Rows are one point carried round by a steady rotation, each followed by how many ticks it has turned.
The counts run from 0 to 489.
[ 11  14 -20   6  -2  -8 -10   4   9 -14  -8  -8   0  -3   5  -4  -7  12
  -4   4   1  -5  -3  22   7  -9  -5  15   4 -18   1  16   3  17  15]	251
[ 12   8  -5   6 -11 -13 -12  -5  15 -10  -9  -3  -5  14   4   4  -9  20
 -14  -6  15   4  -1  11  21 -11 -10  18 -14   2  -2  -3  -6   4   6]	154
[ 14  10   9   0  -9 -16 -14   2   8  -8 -10   2 -13  10   4  20   7  20
  -6  -9  12  -7  -7   3   9 -11 -10  10  -6 -11  -6  22  11  -7   9]	160
[  8  -7  -8  -3  -1 -15  -8  -3   9 -14   3 -16  -4   8  10 -14   6   3
  -9  -6   4  -7  -4  24  14 -11  -5  12  -7  -3   3  22   9  16  11]	266
[ 12  -4  -2   1   0 -16  -5   5   8 -19  -1 -19  -7   0   8  -4   9   9
  -9  -5   6 -13  -4  19  14  -4  -2  14  -4  -2  -3  19   8  22  15]	244
[ 10   6 -25   3  -1 -13  -4   4   9  -9  -9  -9   1  -1   8  -4  -8  16
  -3   9  -1  -4  -5  26   6  -7  -5  17   2 -13   1  10  -8  20  10]	255
[ 12   5  -4  11  -3 -10 -17   2   9 -15  -2 -16   1   8   9   0  -8   8
 -10  -9   2   2  -9  22  14 -17  -3  15  -3  -5  -4  18   4  16   9]	221
[ 12  13  -9  -1 -11 -16  -7  -2   9   6 -10   9 -15   5   0  18  -4  23
   1   3  10  -6  -2   1   2 -17 -12  23  -9 -13  -3  12  -4   3   7]	141
[ 16  -9   8  -3  -6 -21   1   4   4  -7  -1 -11 -12   4  11  18   8  16
  -9   2   4  -7  -8   6  12 -10  -8  19 -10   2  -7  15  -7  14   5]	174
[  3 -11  -8 -13  -9 -24   2 -11   7   4   1   6 -16  17   4   6   7  12
   1  11  10 -10   2  22   5  -7 -12   9 -11  -8   8  10 -10  -2   6]	346
[  5   3   5  -1 -12 -17  -8 -10  13  -5  -6   5 -13  16  -2  12  -3  19
  -5   3  20  -2   7  15  12  -9 -14  16  -8  -2   3   0  -6  -5  14]	395
[ 17   5  -2  -4  -5 -17  -3   7   3  -3  -6  -2 -13  -1   9  19   9  18
  -5   2   1  -8 -14   1   7 -10 -11  14  -7 -12  -5  28   1   5   4]	450
[ 10   0   0   4  -3 -14   0   0   9 -20  -8 -16  -5   1  11   3   0  14
 -10   3   5   1  -7  15  24  -6 -12  23  -3   0   3   4  -7  20  13]	482
[ 15  13  -3   1 -11 -16 -12   2   8   0  -2   5 -16   6  -3  18  -3  20
  -3  -2  15  -9   4   0   1 -16  -6  22 -12  -7 -11  11   1  10  10]	137
[ -2   4 -15  -5  -5 -17  -2  -8   6   0  -5   2 -12   5   1   1   3   9
  12  10   7 -11   3  22  -3 -14  -8  19   6 -19  10  17   1  11  16]	294
[ -1 -12   1  -8  -2 -19  -3  -2   3  -9  -1 -11 -11   9   7  -3  16   8
   1  -3  13 -16  -2  22   3  -9  -6  11  -3  -8   3  20   9  12  13]	3
[ 12  12  -6   2 -10 -14  -8  -3  16 -13 -13  -4  -9   4   2   0   0  20
 -12  -8  16   1  -1   5  19  -6 -10  21 -17  -1   2   0   2   9  11]	158
[  7   9  -8   4  -1 -11 -19  -4   9  -8   4  -1  -6   8   1   1  -4   1
   2   2   6  -8   3  30   0 -15  -6  12   8 -16   1  22  11   8  22]	291
[ 10   8   2  -3  -7 -13  -5  -5   8 -11 -12  -3 -11   3  11   6   6   8
  -7  -2   4   5 -11   2  18 -15 -18  19  -5  -7   6  24   7   1   9]	183
[  0   7  -2  -5  -7 -17   0  -2   5 -10 -22  -1 -11   5   9  10  11  23
   2  -3  13  -7 -10   4  13  -9 -14  19  -4 -14   6  13   4   6   8]	469
[ 15  10  -9  -3  -6 -16 -13  -2  12   2   1  13 -16   7  -4  16  -1  17
   2   8  11 -14   7  14  -3  -7  -7   5  -5 -17  -3  16   4  -5  15]	361
[  4   9 -12   7  -4 -11 -19  -5  12 -11  -4  -8  -1  10   5  -8  -5   7
  -4  -5   7  -7  -3  28   7 -14  -3   8   1 -14   2  22  12   6  15]	269
[  4  -7 -10   0  -3 -15   2  -4   8 -12  -5 -11  -2   6  14  -3   2   6
  -4  12  -6   2  -8  29  18  -9 -14  12   3  -9  11  18  -9  12  11]	258
[  7 -15  -9  -8  -1 -21   2  -3   5  -4  10 -11 -12   6   7  -5   7   4
   0   9   6 -11   3  24   5  -9  -4  18  -7   0   2  12  -5  22  11]	21
[ 15   8   2  12 -10 -12 -12   1   8 -11  -9  -4  -2  10   5  20 -11  19
  -9   4   4   5  -4  16  17  -9 -14  14   1  -8  -3   4 -10   4  10]	172
[ 22   3   2   2  -7 -16 -13   1   8  -3   5  -1 -14   7  -4  18  -2  21
  -8  -3  14  -9   4   8   4 -12  -4  18 -14   0 -15   9  -3  10   7]	133
[  4   0   1  -3 -12 -20   0  -8   9  -1 -12   2 -11  16   6  17   0  21
  -3   6  11   5  -8  11  15 -12 -18  17  -9  -8   8   6 -12  -5   2]	149
[ 11  -7  -9   1   0 -17 -14   3   8 -13   4 -15  -3   8   5  -8   4   9
  -8  -8   9 -16  -1  28   4  -5   4   8  -9  -5  -5  17   9  17  10]	2
[ 15  -8 -16 -15  -1 -21   3   2  11  -3   3   1 -16   1   5  -4  15   9
  -3  10   6 -18   5  20   2   4  -6   5 -10  -9   5  16   2  10  13]	319
[ 18  -3 -16   0  -8 -20  -8   0  14  -1   2   1  -8   9  -3   5  -5  20
  -8   8  15  -8  10  23   6   0  -4   9 -16  -2  -4  -3 -14   6   9]	84
[  7   5 -24   1  -1 -13  -6   3  13 -11  -9  -6   3   5   5  -7  -4  16
  -5   7   4  -8   0  31   7   0  -7   4   0 -15   6   9  -3  11  14]	277
